In the data rows, zero lies at 4.5, halfway between 4 and 5.
One hidden rule gives every row of this table a label. Here are some rows, each with its label.
[4 3 4 2 6 3 5 4 2 7 3 4 4 6 4 6 5 4 6 6 5 5 2 3 4 3 6 6] e
[5 6 6 5 2 4 2 3 6 3 7 4 4 4 3 1 4 3 2 4 5 3 4 4 3 5 4 2] e
[1 4 6 4 4 3 4 4 5 4 6 4 2 4 5 5 5 6 4 4 6 4 6 2 4 5 6 4] d
[3 5 4 4 4 7 2 1 5 2 5 5 5 4 4 4 3 5 6 3 4 4 6 5 6 5 3 4] e
[5 3 3 6 4 4 5 6 4 3 2 2 4 6 5 5 6 6 7 6 5 6 4 3 4 6 3 5] d
[2 4 4 3 4 8 2 3 5 4 6 5 5 5 4 2 2 4 6 3 1 5 6 3 6 6 4 2] e
[7 5 5 4 9 2 6 5 6 7 3 4 3 5 4 7 4 4 7 7 7 5 7 6 6 5 4 7] e
[3 4 5 4 5 5 2 4 4 2 4 2 3 4 2 5 5 5 6 4 2 5 3 2 5 3 4 5] e
[5 2 2 3 3 5 5 5 4 6 4 5 4 7 6 4 5 4 5 5 4 6 5 3 5 7 5 3] d
[3 6 7 4 4 5 3 2 6 5 7 5 6 3 3 1 3 4 3 4 4 2 4 5 3 4 3 3] e
[6 8 8 8 4 6 3 3 6 5 8 6 6 2 3 5 6 2 4 5 3 1 5 7 4 3 4 2] e
[6 2 3 4 4 4 3 5 5 3 2 2 4 5 2 6 6 6 5 3 2 6 4 3 5 2 6 4] e
[8 6 5 4 9 3 6 7 6 7 3 5 5 3 7 7 4 6 6 6 7 5 7 7 6 7 4 9] e
[3 4 6 4 4 5 4 2 5 6 7 3 4 5 6 2 4 4 2 3 5 4 4 3 4 5 3 4] d
[4 3 2 3 2 1 6 6 4 4 3 4 3 5 4 4 5 5 2 4 6 4 3 3 2 4 5 3] e
[7 5 4 7 4 4 8 8 4 6 3 5 4 6 7 9 8 8 3 3 6 8 6 5 5 3 9 3] d
[5 6 6 4 3 5 2 5 6 2 5 5 4 2 3 3 4 3 2 5 3 4 4 5 5 5 2 5] e
[3 4 4 2 4 7 2 1 6 3 6 3 4 4 3 4 4 4 6 4 2 4 4 2 6 3 6 5] e
[4 4 4 5 3 5 6 4 2 5 5 4 5 5 4 3 2 2 4 4 5 4 3 4 4 2 4 5] e
[5 4 3 2 5 2 5 6 2 4 3 2 3 5 4 5 5 4 5 4 3 5 2 3 4 4 6 5] e
[3 6 5 5 3 7 3 3 4 4 6 5 6 3 2 3 4 3 4 4 2 3 6 5 5 2 4 3] e
[6 8 8 6 4 5 2 3 7 4 7 5 5 2 2 4 5 2 3 5 3 2 5 7 5 6 3 4] e
[6 4 6 5 4 3 5 3 4 6 4 4 5 4 4 3 3 3 3 4 5 3 4 5 2 3 4 4] e
[4 4 4 4 2 7 1 2 6 2 5 4 5 6 3 4 4 5 6 5 2 5 5 3 6 6 3 4] e
[5 4 5 2 8 3 6 4 2 7 2 5 3 4 5 6 3 6 7 6 7 4 6 5 5 5 4 7] d
[4 3 2 3 5 4 5 4 3 4 2 4 4 4 3 4 3 6 7 4 5 4 4 5 4 4 4 5] e
[5 3 2 5 5 4 5 6 5 4 2 7 4 5 7 5 4 8 7 4 8 5 6 5 6 5 5 6] d
[2 5 5 3 4 7 4 2 4 5 6 5 5 4 3 4 2 4 6 5 4 3 5 4 6 4 3 5] e
[3 5 5 6 4 5 4 6 5 3 4 2 4 5 4 6 7 5 7 6 4 6 5 3 5 5 3 5] e
[3 3 4 3 3 8 2 2 5 4 5 4 4 5 5 3 4 4 6 4 2 6 6 3 6 6 3 3] d
[3 4 4 2 2 7 2 3 5 4 5 5 5 5 3 3 2 4 6 3 2 4 5 3 6 6 3 3] e
[3 3 3 4 2 5 6 4 2 5 5 5 5 5 4 2 2 2 4 4 5 4 4 4 4 3 5 5] e
[4 3 2 4 3 5 5 3 5 3 3 5 5 5 3 4 2 5 6 3 5 4 4 4 5 4 4 3] e
[4 6 6 5 3 4 2 4 6 2 7 3 4 4 2 2 4 3 1 4 4 4 4 4 5 5 4 3] e
[4 7 8 5 5 5 2 2 5 3 6 6 5 2 3 2 4 3 3 5 3 2 4 6 4 5 2 4] e
[4 6 6 3 3 4 2 4 6 2 5 5 4 3 3 3 4 4 2 5 3 3 4 5 3 5 3 5] e
[3 4 5 4 4 6 2 3 5 2 4 3 3 5 3 5 5 4 6 4 3 5 4 2 5 4 3 3] e
[4 3 4 7 4 2 8 7 4 6 5 5 4 6 7 6 7 8 2 4 7 6 4 4 3 4 8 4] d
[6 4 4 4 4 3 4 5 5 3 3 7 6 3 4 3 4 4 3 5 3 3 3 7 3 6 3 5] e
[5 2 3 3 4 3 4 4 4 4 3 3 3 4 3 6 5 4 5 4 3 5 3 3 5 3 7 5] e
[5 6 7 1 8 5 4 3 6 6 6 5 4 5 4 7 3 5 9 8 6 5 8 5 7 5 4 8] e
[3 3 4 2 3 8 3 3 6 5 6 4 5 5 3 3 3 3 5 3 4 5 4 2 6 5 3 5] e
[5 3 2 5 5 4 5 6 5 3 1 5 3 6 7 6 5 7 8 6 7 5 6 4 5 6 4 4] d
[7 5 5 3 9 3 7 5 5 8 3 5 3 5 5 8 4 5 9 8 8 5 7 6 7 5 4 9] e
[4 3 5 5 7 3 7 4 3 6 5 3 4 6 7 6 5 7 4 5 9 6 6 3 4 4 7 6] d
[2 6 6 4 5 6 3 2 4 5 7 4 6 4 4 1 3 3 4 4 6 4 4 3 4 3 4 5] e
[3 6 7 5 5 6 3 2 3 4 6 6 5 3 3 2 4 3 4 5 3 3 6 6 5 2 4 3] e
[4 4 2 8 4 3 7 6 5 7 6 6 6 9 9 5 8 6 5 7 7 6 1 6 3 6 7 5] e
[3 7 6 6 4 7 3 3 5 5 7 6 6 3 2 3 4 2 4 5 3 2 5 6 5 3 4 2] e
[2 4 5 2 5 5 2 3 4 3 5 2 3 5 3 4 5 4 6 5 2 5 3 2 5 4 6 5] e
[7 6 6 7 4 6 4 5 7 5 4 3 3 4 4 8 7 6 6 3 3 5 6 4 7 4 6 3] e
[8 7 5 5 9 4 6 6 4 7 3 7 7 2 8 6 4 6 4 5 7 5 6 8 5 8 3 9] e
[8 7 6 8 4 3 6 4 5 6 7 5 5 3 4 6 6 2 3 6 5 2 5 7 3 4 5 3] e
[2 5 6 3 4 6 3 2 4 5 7 5 5 4 4 1 2 2 4 3 4 4 4 4 5 3 3 4] e
[4 2 1 3 2 2 6 6 5 3 3 4 3 5 4 4 5 5 3 3 4 5 3 3 2 3 5 5] e
[4 5 5 5 4 5 4 5 4 3 5 4 3 5 3 6 7 6 4 4 4 6 6 3 5 4 7 2] e
[3 3 4 1 5 4 6 3 3 6 4 4 3 5 5 5 4 4 6 5 4 4 3 3 3 3 6 6] d
[3 4 3 3 3 7 2 2 5 3 5 5 4 5 1 4 3 4 6 4 3 4 4 3 6 5 3 3] e
[5 3 3 4 2 2 5 6 4 4 3 4 4 5 3 4 5 6 2 3 4 5 3 3 2 4 5 3] e
[4 3 3 3 6 3 5 5 3 4 1 5 5 4 4 5 3 6 6 4 6 4 4 5 5 4 3 6] e
[8 6 5 5 6 3 4 6 8 5 3 4 3 4 3 6 5 2 4 5 3 4 5 6 5 6 4 6] e
[5 4 5 5 3 3 6 3 4 5 5 5 5 4 4 2 3 3 3 4 5 3 3 5 2 3 3 3] e
[2 6 4 4 2 8 4 3 3 5 7 6 5 4 4 3 2 3 5 5 5 4 4 2 5 3 5 6] e
[4 4 4 4 5 5 6 5 2 6 5 4 6 5 5 3 3 3 4 4 7 5 3 3 4 2 5 5] d
[5 4 5 5 2 8 2 2 7 3 4 3 5 4 3 5 5 5 6 4 2 5 5 2 7 5 3 3] e
[5 2 2 6 6 4 6 6 4 3 2 5 4 5 7 6 4 8 7 4 8 5 5 5 6 4 4 6] d
[4 7 6 4 8 5 3 5 4 4 4 7 7 1 7 4 3 7 5 5 6 3 5 7 6 7 2 8] d
[5 3 2 5 7 2 6 7 4 5 2 6 5 2 6 5 4 7 6 3 7 4 4 6 4 5 3 8] e
[5 5 4 8 3 4 7 7 4 5 3 3 6 8 7 6 9 4 8 9 4 7 4 6 3 7 6 4] e
[5 6 6 3 7 5 3 5 6 4 4 5 4 3 5 5 4 4 5 4 4 4 5 5 6 6 1 6] d
[4 3 4 5 5 2 7 6 4 6 4 5 4 7 7 5 7 8 2 4 8 6 5 4 3 4 7 4] d
[5 6 7 7 6 6 6 6 5 6 6 5 4 6 7 9 8 9 2 4 6 7 8 5 6 4 8 4] d
[2 5 5 5 4 7 2 2 4 3 6 7 6 3 4 3 3 5 6 4 3 4 6 5 7 4 4 2] e
[4 2 3 2 4 5 5 5 3 6 4 4 5 6 5 3 3 3 5 3 5 5 4 3 5 4 4 5] d
[7 6 6 7 4 4 6 5 4 5 5 6 6 3 3 5 5 2 3 5 5 2 5 7 4 3 5 2] e
[6 5 5 5 3 4 6 5 2 6 5 5 5 4 3 5 4 2 4 4 5 4 5 6 3 2 5 3] e
[5 4 3 4 5 2 5 6 5 4 3 3 4 4 3 4 4 3 3 3 2 5 2 4 3 5 4 4] e
[4 3 5 3 4 3 6 2 4 7 5 4 4 5 6 2 3 4 3 3 6 4 3 5 3 3 4 4] d
[2 5 5 3 3 7 2 2 4 4 6 5 5 4 3 3 2 2 5 3 3 4 4 4 5 4 3 5] e
[5 5 5 7 4 4 6 4 2 5 5 5 6 4 2 4 4 3 4 4 4 4 4 6 4 2 4 3] e
[5 4 3 7 3 3 8 7 4 5 3 4 4 6 6 7 8 7 4 4 5 6 4 4 3 3 8 4] d
[3 2 4 2 5 4 6 4 3 7 4 3 5 6 6 2 3 3 4 3 5 6 4 4 3 5 4 5] d
[2 4 6 4 5 5 4 3 5 6 7 3 3 6 5 4 5 6 3 3 6 5 5 3 4 5 6 4] d
[9 8 7 7 8 5 5 7 8 7 4 7 6 2 6 7 6 3 3 5 5 5 6 9 5 8 5 9] e
[3 5 7 4 4 4 3 2 5 4 7 2 4 4 4 3 3 5 3 4 6 3 3 3 3 4 5 4] e
[4 4 3 7 4 4 6 8 4 3 3 2 4 8 7 6 7 6 7 8 6 6 5 3 4 6 4 4] d
[5 2 1 3 2 6 5 4 4 4 4 5 5 6 4 3 3 4 5 4 3 5 3 3 5 5 4 4] e
[3 5 5 5 4 5 4 4 6 5 7 4 6 7 7 4 7 6 3 5 4 5 3 3 4 5 5 3] d
[6 5 3 4 7 2 6 7 3 5 3 7 6 1 8 5 3 8 5 4 7 4 4 6 5 7 3 7] e
[4 5 4 5 3 4 5 4 2 5 5 5 6 4 3 3 3 2 4 4 4 3 4 6 4 1 4 3] e
[3 6 6 4 3 6 3 2 3 4 7 5 5 4 1 3 3 2 5 4 2 3 5 5 5 3 4 3] e
[4 4 3 5 2 6 6 5 3 6 5 5 5 5 3 4 3 4 4 4 4 4 4 4 5 3 5 5] e
[4 3 3 2 5 2 5 6 3 4 3 3 4 5 3 5 5 5 5 4 5 5 2 3 4 4 4 6] e
[4 4 3 5 4 7 1 3 6 3 5 5 5 4 5 4 3 6 7 4 4 5 7 5 7 6 4 3] d
[8 5 4 7 4 4 7 8 6 6 2 3 4 6 5 9 8 7 4 4 5 7 6 6 5 2 9 3] e
[3 5 6 6 4 5 5 5 4 5 6 5 3 5 6 6 7 7 2 3 5 6 5 5 4 4 7 3] d
[3 4 4 4 2 8 1 3 6 3 4 4 4 6 5 4 5 4 7 6 3 5 5 3 6 7 3 3] d
[3 5 4 3 3 4 3 5 6 2 6 3 3 3 1 4 4 3 3 4 4 4 3 3 4 6 5 4] e
[2 5 7 3 5 6 3 1 4 6 7 4 4 5 5 1 2 2 4 3 4 4 4 4 4 3 4 4] d
[3 2 2 4 2 2 6 7 4 3 3 4 3 6 5 6 6 6 3 3 5 5 4 4 2 4 6 2] d
[4 3 2 3 3 5 6 4 4 4 3 5 5 5 3 4 2 5 5 3 3 5 4 5 5 5 4 3] e
[2 6 5 5 4 7 3 3 5 3 6 6 6 4 4 4 3 4 6 4 3 3 5 5 6 3 3 3] e
[4 3 4 6 5 3 7 5 4 7 4 4 4 7 8 5 7 6 1 4 7 6 3 5 2 4 6 4] d
[5 3 5 5 7 3 7 5 3 7 4 4 4 6 7 6 6 7 3 4 9 6 6 4 4 5 8 6] d
[4 2 2 6 2 2 7 7 5 4 4 4 4 6 6 5 6 5 3 5 4 5 3 4 1 3 5 2] d
[6 7 8 3 8 5 4 3 5 6 4 5 4 3 5 6 4 5 7 6 6 4 8 6 7 6 3 7] e
[4 2 2 4 4 5 4 3 4 4 4 6 5 5 5 4 2 6 6 3 4 5 6 6 5 5 6 2] d
[5 5 5 5 4 4 6 4 3 5 4 6 6 3 3 3 4 3 4 5 4 4 5 6 3 1 5 3] e
[6 4 4 2 6 3 6 7 2 3 2 7 5 2 5 5 3 5 4 4 4 4 4 5 4 6 3 6] d
[5 3 5 4 6 4 6 3 2 8 5 2 5 7 8 4 4 6 3 4 8 6 3 3 4 5 6 7] d
[2 5 4 2 3 7 3 2 5 3 5 5 5 4 1 3 2 4 6 3 3 5 5 4 5 4 3 3] e
[2 4 6 3 5 7 4 2 4 5 7 2 5 5 4 3 3 3 4 4 6 5 4 3 5 4 4 6] e
[8 9 9 9 7 7 3 5 7 4 7 8 7 0 5 6 7 2 2 7 2 4 7 8 6 9 3 7] e
[3 3 4 3 4 5 5 3 2 5 4 5 5 4 3 3 2 3 4 3 4 4 4 4 5 3 4 3] e
[5 2 3 5 4 3 5 6 4 3 2 2 3 5 4 6 7 5 6 5 4 6 4 3 4 3 5 4] e
[3 4 4 3 2 8 3 3 5 3 6 5 5 5 2 2 2 3 6 4 3 4 4 4 6 4 3 4] e
[4 3 2 3 6 2 6 7 3 3 1 5 4 4 5 5 4 6 4 3 5 4 4 5 4 4 2 6] d
[5 3 3 6 4 3 7 7 5 7 5 4 5 8 8 4 7 6 3 6 5 6 2 5 3 5 6 4] d
[6 6 5 6 3 4 6 6 4 6 6 4 5 5 4 4 3 3 3 5 7 4 3 5 2 3 5 5] e
[3 4 5 4 3 7 2 3 6 1 4 2 3 5 3 5 5 5 6 5 2 5 4 2 6 4 3 4] e
[4 2 3 4 4 4 4 5 4 3 2 3 3 5 2 5 5 5 5 4 4 5 2 3 5 2 4 5] e
[5 4 4 5 4 3 6 3 4 6 5 3 4 5 4 3 3 4 4 4 6 4 3 4 3 3 5 4] e
[4 2 3 3 4 5 4 4 3 6 4 6 5 5 6 3 2 4 5 3 4 5 6 5 5 6 6 3] d
[5 3 2 4 6 1 7 7 3 3 1 5 3 4 6 5 4 7 5 3 6 4 4 5 4 3 2 7] d
[4 6 5 8 4 6 4 7 5 5 7 4 7 9 8 5 9 4 7 9 2 7 4 6 3 7 5 3] e
[4 3 3 2 5 2 5 6 3 5 3 3 3 5 4 4 5 4 5 5 3 5 3 2 5 4 6 5] e
[4 5 4 3 7 3 5 4 3 5 3 5 5 3 6 5 3 6 6 5 7 3 4 5 5 5 4 6] d
[5 4 4 6 4 2 6 4 5 5 5 3 4 4 4 2 4 4 3 4 7 3 3 4 3 4 5 4] e
[4 3 3 4 6 2 5 5 2 4 1 4 4 4 4 5 4 6 5 3 6 4 4 4 5 4 3 6] e
[3 5 7 4 4 5 3 2 5 4 6 5 4 4 5 2 3 3 3 4 3 3 4 4 4 3 3 4] d
[3 4 4 3 3 7 2 3 6 5 5 5 5 6 5 3 3 3 5 4 2 4 6 3 6 7 4 3] d
[4 3 2 3 3 2 6 7 4 4 3 4 3 3 4 4 5 5 3 3 4 4 3 4 3 4 5 4] e
[7 9 8 6 9 7 3 6 5 5 6 9 8 1 8 5 5 6 4 7 5 4 5 9 5 9 2 9] e
[6 9 9 8 7 7 2 5 6 3 6 8 6 0 5 5 7 2 4 7 2 2 6 9 5 8 3 5] e
[5 6 5 6 4 6 4 6 4 3 5 4 3 6 5 7 8 6 5 4 3 6 5 5 5 3 6 2] d
[9 7 7 8 5 4 5 5 6 5 6 6 6 3 5 6 7 2 2 6 5 2 5 8 4 5 5 4] e
[5 7 7 7 4 6 3 3 5 4 7 6 6 2 2 4 4 1 4 5 4 2 6 6 4 3 3 2] e
Which label does each new row get?
[4 3 2 5 3 2 7 6 3 5 3 4 4 6 5 7 8 7 2 3 6 6 4 4 2 3 8 3] d
[3 3 4 2 6 3 5 6 2 6 3 3 3 5 4 5 5 4 6 6 3 5 2 3 4 3 6 6] e
[3 2 4 4 4 2 7 5 3 5 4 4 4 5 5 5 5 7 3 4 8 6 4 3 3 4 7 4] d
[2 5 5 5 4 7 4 4 3 4 8 4 6 4 5 2 3 1 4 4 6 4 3 3 5 3 5 6] d
[4 6 5 2 7 5 3 5 5 3 3 6 5 2 5 4 3 4 4 4 3 3 5 6 6 7 2 7] d
[3 5 5 5 4 6 2 5 5 2 4 3 3 6 4 5 6 6 8 6 4 5 5 3 6 6 2 5] e
[7 6 6 7 5 3 5 4 5 5 5 6 6 2 3 5 5 3 3 6 4 1 4 8 3 5 3 5] e
[5 4 3 7 5 4 7 7 6 7 6 5 6 9 9 4 8 6 4 7 6 6 2 6 3 7 7 4] d
[6 7 8 5 9 6 3 5 8 4 5 5 5 1 5 6 4 3 6 5 5 4 6 6 7 7 2 8] e
[5 3 2 5 3 2 6 6 3 3 3 3 3 5 3 6 6 5 4 2 4 6 4 3 3 3 8 4] e
[3 3 5 5 5 2 6 5 3 6 3 4 2 6 6 6 6 7 3 5 9 5 6 2 4 4 7 4] d
[2 4 5 2 4 7 3 1 5 4 6 5 5 5 4 3 4 3 6 4 2 4 4 2 5 3 6 6] e
[5 3 4 4 3 1 6 4 4 6 3 4 3 4 5 3 4 5 2 4 5 4 3 4 2 3 4 3] d
[5 6 7 6 7 5 6 4 4 7 6 5 3 6 8 8 7 9 4 4 8 6 8 5 5 5 9 5] d
[3 3 2 6 3 3 7 8 4 5 3 3 4 7 6 6 7 5 6 7 4 6 4 4 3 4 4 4] d
[4 3 5 3 6 4 6 3 4 7 5 3 4 6 6 2 3 4 3 4 7 5 3 3 4 4 4 5] d
[9 8 6 7 8 4 6 7 8 7 4 7 6 2 7 8 6 4 4 5 5 4 7 9 6 7 4 9] e
[6 3 3 5 3 3 7 6 4 5 3 4 3 5 5 7 7 7 3 3 5 6 6 4 4 3 9 3] d
[3 5 7 4 5 5 3 2 5 5 6 3 4 4 4 2 2 3 4 4 5 3 4 3 3 3 4 4] e
[5 2 3 4 4 3 5 5 4 2 2 3 4 5 3 5 5 5 6 4 4 5 3 3 4 4 4 5] e
[4 6 6 7 3 6 4 6 5 4 5 3 5 7 6 6 8 5 7 7 2 7 4 5 5 6 5 3] d
[7 8 7 5 7 6 3 5 8 4 5 5 5 3 4 7 5 3 6 5 4 4 7 6 8 6 4 7] e
[4 3 2 5 4 5 4 3 4 3 3 6 5 4 4 4 3 6 5 3 4 4 5 6 5 4 4 2] e
[6 3 2 5 4 3 5 6 4 3 2 2 3 5 3 7 6 6 4 3 3 6 5 3 4 3 8 4] e
[3 4 5 2 4 7 3 3 5 5 6 4 5 6 4 3 4 3 5 3 3 6 5 2 6 6 3 5] e
[6 5 5 4 4 3 5 6 4 3 3 7 5 2 5 3 4 4 2 5 3 4 3 7 2 5 3 6] d
[6 1 2 4 2 5 4 4 5 4 3 3 4 6 3 5 4 5 5 3 3 6 3 3 5 4 4 4] e
[2 4 6 2 5 7 3 2 4 5 7 4 4 4 4 2 3 2 4 2 4 5 4 2 5 5 3 5] e
[3 5 5 6 5 5 3 6 5 2 3 3 3 6 6 6 6 6 8 6 6 6 6 3 5 5 2 5] d
[5 3 4 6 5 3 7 5 6 7 5 3 5 8 9 3 6 7 2 5 7 6 3 5 2 6 6 5] d
[3 4 5 3 4 5 2 4 5 2 5 2 3 4 2 5 5 4 5 4 1 6 5 3 4 3 7 4] e
[4 4 4 2 6 3 6 5 2 5 3 4 5 5 5 6 4 6 7 5 6 4 5 4 5 4 4 6] d
[4 4 2 5 3 6 6 5 2 7 6 6 6 5 6 3 2 2 4 5 6 5 3 3 4 2 6 7] d
[6 3 3 6 4 4 6 6 5 3 2 1 3 6 5 7 7 6 6 5 4 6 3 4 5 4 6 3] d
[2 5 6 3 5 7 2 2 4 4 6 6 5 4 5 2 3 3 5 4 1 4 6 6 6 5 4 3] d
[6 4 5 6 7 3 8 6 3 8 4 5 5 7 8 9 7 9 3 4 9 6 7 5 4 4 9 5] d
[5 3 2 4 4 5 4 4 3 3 2 4 4 6 4 5 3 6 6 4 5 5 4 4 5 4 3 5] e
[4 3 4 4 3 2 5 4 5 4 4 3 3 4 4 3 4 4 2 4 6 4 2 3 2 3 5 3] e
[9 7 6 7 6 3 5 6 8 6 4 5 4 3 4 7 6 1 4 5 4 4 7 7 6 5 6 6] e
[6 8 8 6 6 6 1 4 7 2 7 8 6 1 4 3 5 3 3 7 2 2 5 8 4 8 3 6] e
[4 6 6 3 7 5 3 5 6 4 4 4 4 3 4 5 4 5 6 4 4 4 6 5 6 5 2 6] e
[2 5 5 4 4 7 4 3 3 4 7 3 5 5 3 2 2 2 4 2 4 4 4 3 5 4 3 5] e
[9 8 7 7 9 5 5 6 8 6 4 6 5 2 6 8 6 4 4 5 5 5 7 8 6 7 5 8] e
[2 5 4 3 3 4 3 5 5 1 5 4 3 4 2 3 5 5 3 4 3 4 4 3 3 5 5 3] e
[5 3 2 3 3 2 6 7 4 3 3 4 4 4 3 4 4 5 2 3 3 5 2 3 3 4 6 5] e
[5 2 3 4 4 4 5 6 4 3 2 2 3 5 2 5 5 5 6 5 4 5 2 3 4 3 5 4] e
[4 4 3 4 3 5 6 3 3 6 4 6 5 5 3 5 3 5 6 4 4 4 5 5 4 4 4 4] e
[8 9 9 7 8 7 3 3 9 5 7 5 5 2 5 7 6 3 4 4 4 4 8 8 8 6 4 7] e
[7 7 6 8 5 4 6 5 4 5 5 6 7 2 4 5 7 2 4 7 5 3 4 8 4 5 5 4] e
[3 5 5 2 6 6 3 1 3 4 5 5 4 4 3 5 3 5 7 6 3 4 5 4 6 4 2 4] e
[5 4 3 2 4 2 5 6 4 4 3 4 4 3 4 4 4 5 3 4 3 4 3 4 3 6 5 5] e
[7 6 5 7 4 4 6 5 4 5 5 6 6 3 2 5 5 2 3 6 5 3 5 7 3 4 5 3] e
[7 6 5 5 5 4 4 5 4 4 4 7 6 2 4 3 5 4 3 6 4 2 4 7 4 5 3 5] e
[8 9 9 8 8 8 2 7 7 4 6 9 8 2 8 5 7 4 3 9 4 4 6 9 6 9 3 9] e
[6 2 2 3 2 6 5 5 5 5 3 4 4 6 4 4 4 5 5 3 2 6 3 3 6 4 4 4] e
[6 5 5 5 3 3 4 5 5 5 5 3 4 4 3 3 4 4 1 4 5 3 2 4 3 4 4 3] e
[2 4 4 4 4 8 2 2 6 2 5 7 5 4 4 4 2 6 7 3 4 5 7 5 6 5 5 2] e
[5 5 4 8 3 4 6 9 3 5 4 4 5 9 7 6 9 3 7 9 4 7 4 6 3 7 5 4] e
A new table starts here. Its rows get labels from a new hidden rule, each label after its row.
[3 3 1 6 6 6 3 5 3 4 3 4 1 3 4 2 3 1 5 6 7 6 5 5 6 7 6 3] 4
[7 7 4 6 5 2 3 5 4 7 4 5 5 6 5 5 6 3 8 7 4 6 5 4 6 6 5 6] 2
[3 2 6 3 8 6 5 5 4 6 4 5 5 4 6 5 3 6 3 3 4 3 7 7 6 3 3 3] 2
[5 3 6 4 7 6 5 5 4 7 3 4 6 6 6 5 3 5 3 3 4 3 7 8 6 3 3 4] 2
[2 3 5 3 8 8 6 6 4 4 6 4 4 4 6 6 4 8 3 1 4 3 6 8 6 3 2 3] 2
[5 6 6 5 5 2 5 2 3 4 3 3 5 4 5 6 4 3 7 6 3 4 3 5 5 7 5 6] 4
[6 5 6 5 5 4 5 3 3 6 6 3 6 7 5 5 4 5 6 6 4 6 6 6 6 4 4 6] 1
[5 2 3 6 5 6 6 5 3 4 3 3 3 3 4 3 2 3 3 6 3 6 6 4 6 3 7 2] 3
[3 5 4 2 2 3 6 5 7 3 3 7 5 2 3 7 7 6 3 3 6 2 1 1 2 3 3 6] 3
[5 5 4 5 5 6 3 5 3 4 6 4 4 2 3 3 2 6 5 4 3 6 6 4 6 3 7 3] 3
[3 6 4 2 2 4 6 6 7 3 4 7 5 2 3 7 7 6 5 4 6 3 2 2 2 3 3 6] 3
[5 2 6 5 7 5 5 3 4 7 4 4 7 6 6 5 3 5 3 3 4 3 7 7 6 3 3 3] 2
[5 5 3 4 4 4 6 3 4 4 4 5 5 4 4 5 4 5 5 3 3 6 5 4 5 4 7 6] 3
[5 6 6 6 5 2 5 3 4 6 4 3 5 6 5 6 6 3 6 4 3 3 3 6 5 6 5 4] 2
[5 3 0 6 6 7 3 3 3 4 3 4 1 3 4 5 3 2 5 6 6 6 6 5 6 6 5 3] 4
[1 1 5 6 5 3 2 6 7 3 3 7 5 6 4 1 6 6 0 2 2 1 0 5 1 3 5 2] 3
[6 3 6 5 7 4 6 6 3 6 6 4 6 4 5 5 4 5 5 4 4 4 7 7 6 6 4 4] 2
[5 3 6 4 7 4 6 5 4 7 3 4 6 6 6 5 4 6 5 4 4 4 7 7 7 3 3 4] 2
[5 6 4 3 2 5 3 2 2 1 6 6 5 4 8 2 2 5 5 4 6 4 5 4 3 3 6 4] 4
Here are more rows. What is the label of each one?
[6 5 5 5 7 5 6 5 4 7 4 4 6 4 5 5 4 6 3 4 2 6 6 7 6 6 3 3]: 2
[3 2 0 6 5 7 5 5 3 4 4 3 1 4 3 3 2 1 3 4 7 6 6 5 7 6 5 3]: 4
[5 5 3 4 2 5 5 3 3 3 4 5 5 4 5 2 3 5 5 4 4 4 5 4 3 3 7 6]: 3
[3 6 3 2 2 4 6 6 7 2 4 6 5 3 3 6 7 6 5 4 4 3 3 2 1 3 2 6]: 3
[6 6 6 5 5 2 5 5 3 4 3 4 5 7 6 6 6 6 5 4 6 4 3 5 6 8 5 6]: 4
